Small tables with named rows and columns. After each table, cells are looked up by row and column.

Puripor =
|  | Kedo | Zokir | Nogut |
|---|---|---|---|
| Bukat | -69.369 | 52.197 | 37.131 |
| Sepiz | -79.255 | 62.786 | 49.195 |
| Togi | -57.261 | 69.232 | 52.493 |
| Kup | -25.241 | 62.836 | 54.042 |
| Rezurok | -15.640 | 47.749 | 35.381 |
| Zipoze | 32.718 | 51.460 | 54.667 |

What is the Kedo of Sepiz in Puripor?
-79.255
What is the Zokir of Rezurok in Puripor?
47.749
What is the Zokir of Kup in Puripor?
62.836
What is the Zokir of Sepiz in Puripor?
62.786
What is the Kedo of Kup in Puripor?
-25.241
What is the Nogut of Sepiz in Puripor?
49.195
What is the Nogut of Bukat in Puripor?
37.131

Vovodep:
|  | Nariv | Vekob | Medofu | Foset | Gif |
|---|---|---|---|---|---|
| Dof | 50796 | 57114 | 71602 | 61748 | 66742 |
| Kot | 52479 | 87601 | 42271 | 32623 | 49157 |
| Kofor | 35670 | 66684 | 60404 | 37377 | 31092 |
| Kuz | 18817 | 37236 | 71602 | 29803 | 42973 |
| Zak | 18817 | 64460 | 38893 | 43630 | 38831 |
| Bebokig | 46751 | 36923 | 59582 | 29803 | 34859 |
| Revoge | 79598 | 87601 | 27742 | 67001 | 31092 |
| Rif | 79598 | 36923 | 66237 | 67001 | 43269 |
| Busak | 44036 | 83694 | 27742 | 47888 | 66742 |

Kuz, Vekob: 37236
Kuz, Nariv: 18817
Rif, Vekob: 36923
Busak, Nariv: 44036
Zak, Nariv: 18817
Kuz, Gif: 42973
Rif, Nariv: 79598
Kuz, Foset: 29803
Zak, Gif: 38831
Dof, Vekob: 57114
Revoge, Gif: 31092
Kot, Nariv: 52479

Fama.tsv
	Gud	Leruke	Kodez	Luku	Fiv	Tubu	Kalira	Ful	Bam	Moruz
Zunab	111	113	115	112	108	99	108	113	114	92
Feg	88	115	109	117	92	110	89	96	101	114
Mebosub	112	122	118	99	112	96	108	119	110	103
Zile	84	151	166	123	126	50	92	155	99	115
Fiz	113	79	93	121	101	119	98	83	100	89
Zezotag	132	78	94	89	115	115	127	100	116	88
Fek	113	151	144	41	139	72	141	150	114	110
Sovanem	110	85	84	101	102	121	103	86	101	105
Pepibo	105	80	76	122	91	128	93	77	98	111
Goluk	109	108	110	123	101	103	105	104	111	97
Luf	73	140	157	193	106	65	81	137	96	118

Zile, Tubu => 50
Mebosub, Ful => 119
Sovanem, Moruz => 105
Mebosub, Leruke => 122
Luf, Ful => 137
Fek, Fiv => 139
Feg, Fiv => 92
Zezotag, Leruke => 78
Pepibo, Luku => 122
Fiz, Moruz => 89
Feg, Kodez => 109
Luf, Gud => 73

Fiz:
fields: Tedin, Nofodi, Zin, Vemo, Pav, Sidade, Rukof
Tesul: [130, 103, 155, 75, 133, 121, 127]
Pokoni: [78, 104, 103, 91, 68, 156, 84]
Tukubi: [135, 141, 244, 56, 177, 79, 122]
Vumeda: [106, 97, 82, 143, 78, 150, 113]
Rigos: [137, 155, 109, 173, 148, 93, 137]
Safemin: [112, 119, 141, 133, 108, 123, 114]
Nogeg: [110, 84, 158, 61, 102, 140, 107]
Ket: [113, 124, 195, 77, 132, 107, 108]
Konate: [142, 146, 146, 123, 166, 86, 136]

Rukof of Tesul: 127
Pav of Tesul: 133
Vemo of Konate: 123
Tedin of Ket: 113
Nofodi of Ket: 124
Pav of Pokoni: 68
Zin of Safemin: 141
Zin of Nogeg: 158
Zin of Vumeda: 82
Pav of Rigos: 148
Pav of Tukubi: 177
Row with the largest Nofodi: Rigos

Table Mesiba
	Kupuf	Nila	Bet	Rog
Kebal	9.0	4.7	2.7	5.8
Momafi	1.2	1.0	2.6	1.8
Tuf	9.1	5.0	2.7	6.0
Deluda	7.9	6.3	4.1	6.1
Bokepa	8.2	4.2	2.6	5.3
Sosek	0.9	0.0	2.1	1.2
Bozune	1.2	1.0	2.7	1.8
Novulob	0.9	0.7	2.5	1.6
Lave	7.5	6.5	4.3	6.0
Vizifi	8.4	6.1	3.8	6.2
Zef	9.0	5.7	3.3	6.2
Vit	9.2	5.4	3.1	6.2

Nila of Bokepa = 4.2
Bet of Lave = 4.3
Bet of Zef = 3.3
Kupuf of Bokepa = 8.2
Kupuf of Zef = 9.0
Kupuf of Sosek = 0.9
Nila of Kebal = 4.7
Bet of Vit = 3.1
Nila of Vit = 5.4
Rog of Vit = 6.2
Rog of Lave = 6.0
Bet of Tuf = 2.7
Kupuf of Kebal = 9.0
Bet of Bokepa = 2.6
Rog of Sosek = 1.2
Rog of Novulob = 1.6
Bet of Novulob = 2.5
Row with the largest Nila: Lave

Table Zan
cols = Nudato, Dar, Lef, Fabilad, Puguzeg, Bobo, Dekapa, Zes, Kobide
Ninukud: [44, 137, 70, 51, 87, 124, 80, 84, 68]
Dutofa: [37, 176, 56, 19, 91, 150, 82, 69, 51]
Ruzeler: [160, 107, 208, 23, 185, 61, 153, 190, 135]
Rozunat: [55, 177, 90, 45, 92, 128, 94, 83, 74]
Depada: [68, 120, 76, 68, 92, 118, 99, 89, 93]
Zivig: [101, 77, 49, 32, 117, 104, 85, 113, 88]
Betu: [65, 151, 37, 54, 92, 136, 108, 72, 86]
Momikid: [168, 39, 154, 67, 148, 100, 105, 103, 96]
Saru: [175, 101, 218, 13, 215, 49, 159, 203, 131]
Mufod: [101, 129, 125, 121, 99, 116, 116, 102, 114]
Mev: [123, 42, 38, 69, 126, 104, 44, 90, 59]

Bobo of Rozunat = 128
Fabilad of Ninukud = 51
Lef of Depada = 76
Puguzeg of Saru = 215
Nudato of Zivig = 101
Nudato of Mev = 123
Kobide of Momikid = 96
Fabilad of Mufod = 121
Kobide of Saru = 131
Nudato of Momikid = 168
Fabilad of Rozunat = 45
Lef of Rozunat = 90

Veke:
	Gunutul	Bug
Kisa	574	669
Betem	734	574
Vemeki	901	851
Rimeg	903	799
Tosa	755	309
Sef	234	507
Vigu	329	975

What is the Gunutul of Sef in Veke?
234
What is the Gunutul of Vemeki in Veke?
901
What is the Gunutul of Vigu in Veke?
329
What is the Bug of Vigu in Veke?
975
What is the Bug of Sef in Veke?
507
What is the Gunutul of Betem in Veke?
734
What is the Gunutul of Tosa in Veke?
755
What is the Gunutul of Rimeg in Veke?
903
What is the Bug of Kisa in Veke?
669
What is the Bug of Betem in Veke?
574
What is the Bug of Rimeg in Veke?
799
Row with the largest Bug: Vigu

Subalog.tsv
	Rula	Nul	Nalen	Susur	Gegi	Vod	Zofe
Veme	0.8	0.3	0.3	0.2	0.6	0.5	0.3
Ful	0.8	0.3	0.6	0.5	0.1	0.5	0.1
Tega	0.3	0.4	0.5	0.4	0.4	0.4	0.3
Dinef	0.8	0.4	0.6	0.8	0.1	0.3	0.4
Vonipe	0.2	0.7	0.6	0.6	0.2	0.6	0.7

Vonipe, Rula: 0.2
Tega, Vod: 0.4
Veme, Gegi: 0.6
Ful, Nalen: 0.6
Veme, Zofe: 0.3
Tega, Nalen: 0.5
Dinef, Zofe: 0.4

